(in the rows, 128 means zero)
Which row each row swaps with, under one turn or mirror
The rows were stretched afterwards, more along some directions than others.
sido: 140	120	148	145	141	157	170	146	113	124	98	127	132	118	121	169	150	131	126	139	135	142	127
zira: 111	109	121	115	117	139	124	143	137	106	126	114	108	92	124	118	125	128	123	116	147	151	115
Met: 135	119	137	147	142	165	164	140	113	124	99	126	131	125	125	164	148	139	135	127	135	141	136
zazuk: 128	112	143	121	100	117	131	109	131	159	149	130	119	166	111	101	146	159	110	105	109	119	99
Viv: 100	100	102	115	122	113	117	118	135	99	112	114	140	103	157	116	119	141	145	151	139	112	115
Fiza: 111	146	145	113	109	126	123	107	127	158	123	121	136	160	146	133	135	90	101	146	114	125	111
Vak: 130	127	121	112	121	120	132	129	121	136	107	120	167	128	161	146	110	121	106	102	154	131	133
luz: 131	122	142	142	147	155	159	149	118	136	109	129	136	127	136	172	138	125	123	135	127	130	133
rep: 103	111	105	124	116	109	124	125	135	92	111	128	133	101	144	102	127	152	153	139	142	121	120
deda: 155	142	131	122	128	150	155	114	109	153	154	127	88	135	107	156	121	95	139	144	140	128	129
Deki: 136	141	117	151	138	148	128	115	126	134	121	111	134	110	131	132	129	109	170	166	145	158	138
pegul: 118	112	119	102	116	135	116	138	125	102	124	114	106	104	145	139	127	118	103	117	140	155	123
fab: 151	129	125	136	148	116	137	147	123	115	135	131	142	87	150	146	123	137	134	105	124	140	122
vepu: 146	117	154	150	145	123	113	119	129	134	119	96	139	111	113	114	157	136	112	145	137	144	105
Sar: 121	106	128	101	109	147	129	131	134	126	146	112	102	123	128	140	120	127	102	109	145	149	112
luf: 102	103	108	122	121	102	142	127	131	96	121	127	134	113	145	135	125	151	151	137	146	114	125
bir: 120	114	99	131	143	111	119	151	129	129	125	124	170	85	158	123	94	144	155	149	143	124	130
kemem: 113	104	109	125	133	114	131	123	133	104	120	120	133	119	140	114	126	161	143	149	138	112	118
nubez: 122	126	149	150	146	109	144	115	118	131	111	144	104	103	104	130	138	88	115	131	138	146	118
rula: 132	134	127	153	152	134	117	117	147	148	104	117	141	107	134	97	126	146	162	142	131	121	139
Lemin: 139	125	128	135	152	109	138	149	126	124	131	133	149	76	159	151	118	145	135	112	128	129	126
seto: 138	128	129	134	151	113	139	152	117	125	132	130	141	75	159	159	118	124	131	115	127	138	116
mim: 110	100	101	122	131	107	125	107	132	96	104	110	143	110	151	119	128	148	142	155	147	112	122
finug: 139	138	134	139	157	139	130	121	139	142	88	118	145	121	141	109	135	146	133	148	124	118	139
bisu: 134	127	136	137	145	117	136	146	134	134	140	127	142	83	148	133	120	140	135	112	120	137	115
kobub: 127	140	116	119	133	96	123	112	149	139	145	130	134	97	127	111	128	118	145	157	127	111	127
goro: 138	112	154	134	137	112	113	114	120	122	107	104	137	132	127	135	159	128	90	145	138	143	111
redam: 111	152	140	113	118	114	123	116	119	149	122	121	142	148	157	138	136	94	108	153	117	128	123
Rim: 101	110	115	112	127	103	126	139	134	83	113	131	129	103	147	112	130	142	138	143	130	119	112
Bepu: 137	100	107	125	114	120	155	99	112	113	94	116	129	115	108	140	137	130	118	157	146	131	132
lim: 130	138	114	124	126	99	120	104	147	140	148	132	135	98	127	110	125	124	147	146	125	116	130
mit: 132	111	141	120	93	108	133	116	131	141	150	144	123	157	102	100	148	155	120	112	111	125	99
sekon: 116	113	120	107	120	132	114	143	130	109	133	115	109	106	141	134	118	114	106	107	142	155	121
Naba: 158	139	137	128	130	143	141	118	122	156	166	132	91	133	90	146	128	97	151	140	129	127	124
ratu: 134	119	143	140	144	151	169	137	106	128	93	119	138	126	138	182	141	131	118	145	140	126	136
Nom: 127	133	114	117	124	91	123	103	147	131	141	126	136	97	123	110	137	123	141	149	128	115	122
Ret: 159	143	146	129	127	130	149	126	119	152	157	140	92	136	89	140	137	98	140	147	129	127	120
sise: 128	112	140	112	98	107	119	112	129	157	157	137	129	155	122	101	141	141	111	115	99	120	98
ged: 134	108	133	125	100	111	124	99	133	163	147	127	131	157	113	94	145	157	119	108	109	122	105
bov: 108	107	125	108	111	127	119	143	137	105	124	115	107	92	134	126	129	128	113	113	150	153	111
gekuv: 120	109	101	132	134	114	125	145	137	134	124	113	170	97	147	124	97	149	158	141	145	122	130
kono: 138	95	109	123	109	119	157	107	119	127	102	109	133	114	107	128	142	140	116	145	144	129	124
firen: 132	135	114	118	130	93	131	105	144	136	146	125	134	94	128	113	132	120	144	156	127	113	121
Tabut: 138	104	122	132	135	111	123	116	128	147	123	123	134	130	153	200	116	143	123	133	160	114	151
detuf: 140	110	125	142	141	116	121	118	132	136	115	117	125	107	145	188	126	138	130	147	159	125	143
dasez: 156	144	136	128	132	148	143	118	113	158	157	128	91	142	103	166	128	95	148	147	136	130	132
Tup: 141	102	111	126	111	114	150	106	115	124	103	110	125	111	102	130	142	127	115	153	142	136	123
bipuf: 105	106	98	120	120	112	127	123	129	98	116	124	129	112	148	128	113	137	150	141	153	120	123
fof: 138	137	135	139	148	115	137	158	128	121	128	132	146	68	155	140	123	130	138	109	130	139	120
lofad: 131	114	146	127	97	114	122	130	132	154	159	135	118	147	104	102	150	154	129	107	106	125	99
mib: 145	103	101	131	117	113	151	106	118	118	101	116	132	109	102	121	142	138	130	156	138	131	134
deguv: 124	117	138	116	92	111	125	114	129	155	160	144	115	163	113	110	138	137	116	105	113	131	102
Zeze: 125	104	132	121	92	103	144	117	123	142	148	137	121	146	116	123	141	158	126	100	119	129	108
gebu: 163	147	143	120	124	133	147	121	115	152	158	138	94	144	99	150	136	102	130	145	124	126	125
vubu: 112	122	137	151	141	109	137	102	116	124	115	134	97	101	112	134	132	81	127	138	142	154	119
kipo: 135	116	145	148	141	153	167	130	113	127	98	121	127	124	121	168	150	128	123	141	131	136	129

zira is swapped with -> gebu
goro is swapped with -> rula
vubu is swapped with -> Tabut
lofad is swapped with -> Rim
Fiza is swapped with -> bir
Lemin is swapped with -> kipo

